Here is a table of points, one per row:
ndarray[-8 -5 4 -4 0 23 37 -16 17 -4 32 59 -20]
ndarray[-5 -37 0 -6 1 25 35 -15 19 -3 36 47 -25]
ndarray[23 70 -10 22 -4 -55 -56 34 -66 -1 -82 -74 53]
ndarray[0 69 13 12 -2 -18 -41 4 -22 -3 -34 -57 10]
ndarray[-21 -27 15 -16 -1 39 -11 -29 28 2 58 15 -42]
ndarray[1 -54 -11 -8 1 15 32 -8 13 -2 28 53 -18]
ndarray[-22 -28 16 -15 3 40 8 -28 28 2 60 7 -44]
ndarray[-32 -20 25 -21 -1 44 -15 -30 34 7 61 -28 -40]
ndarray[14 -39 -19 1 1 -6 56 12 2 -2 -7 78 15]
ndarray[1 -53 -10 -8 1 19 42 -13 15 -2 31 47 -20]
ndarray[2 12 0 5 0 0 29 4 1 -3 -1 49 2]
ndarray[12 47 -3 16 -2 -27 -15 17 -23 -2 -41 -14 28]
ndarray[35 13 -32 18 -3 -56 18 47 -29 -1 -80 29 71]
ndarray[-28 -58 15 -23 5 42 -78 -43 20 6 60 -127 -63]
ndarray[-11 -41 2 -11 1 30 26 -22 20 -26 46 31 -35]
ndarray[-13 26 17 -3 2 22 36 -15 14 -3 30 62 -16]
ndarray[-16 3 15 -7 0 28 40 -17 23 0 43 66 -24]
ndarray[41 123 -17 38 -7 -110 -127 61 -93 4 -127 -127 99]
ndarray[-23 -3 21 -13 1 39 40 -24 35 1 58 63 -32]
ndarray[-27 -30 19 -21 3 43 -20 -33 28 6 64 -40 -49]
ndarray[-16 -37 9 -14 3 37 16 -28 24 0 56 14 -44]
ndarray[50 104 -32 43 -5 -120 -127 81 -87 3 -127 -127 126]
ndarray[-3 69 16 11 -1 -14 -37 0 -12 -5 -25 -51 4]
ndarray[33 29 -27 21 -5 -60 -1 48 -35 0 -86 7 73]
ndarray[16 -33 -21 2 0 -12 52 17 -1 -3 -10 75 17]
ndarray[-4 38 9 5 0 2 13 -7 1 -4 1 25 -1]
ndarray[-6 -10 4 -3 0 21 37 -12 15 -4 31 55 -20]
ndarray[26 -28 -30 8 -2 -36 49 37 -13 -2 -45 85 50]
ndarray[8 -62 -17 -5 0 6 56 5 9 -2 13 71 -4]
ndarray[5 52 3 12 0 -16 -11 8 -16 -3 -27 -13 16]
ndarray[-6 -29 1 -8 2 23 34 -15 16 -3 37 50 -25]
ndarray[-13 -29 8 -11 2 32 23 -23 23 -3 51 34 -23]
ndarray[-6 43 14 5 0 6 12 -4 1 -2 5 26 -3]
ndarray[23 103 -6 28 -2 -75 -127 39 -66 1 -118 -127 64]
ndarray[-28 1 26 -8 1 44 59 -20 42 5 60 93 -27]
These points spread out most along one direction. For each point below, how far along it does it lie, from 0 to 99? The average is 50, and the first point in the table lies past the average.
ndarray[15 41 -7 15 -1 -29 -7 19 -21 -2 -44 -2 32] 40
ndarray[-34 -23 25 -21 9 41 -52 -28 29 12 56 -88 -40] 53
ndarray[13 -42 -19 -2 0 -1 53 7 4 -4 4 74 7] 58
ndarray[-11 -54 -9 -7 2 15 46 -8 13 -4 26 57 -15] 61
ndarray[-5 -32 0 -7 -1 23 36 -15 17 -1 36 50 -25] 61
ndarray[13 -68 -23 -6 -1 3 61 7 8 -4 9 77 2] 60
ndarray[46 69 -32 32 -4 -94 -68 72 -63 1 -127 -89 107] 16
ndarray[20 58 -8 22 -4 -45 -37 30 -36 -2 -58 -44 48] 32
ndarray[-12 -27 8 -10 1 29 31 -22 20 -1 47 40 -31] 62
ndarray[18 32 -9 15 -2 -33 2 22 -23 -2 -48 8 37] 41
ndarray[-32 -55 20 -24 2 38 -127 -43 13 14 52 -127 -63] 50
ndarray[-26 -6 24 -16 1 44 38 -24 37 4 62 57 -33] 65
ndarray[-16 -76 1 -19 3 38 -10 -33 19 1 58 -40 -56] 60
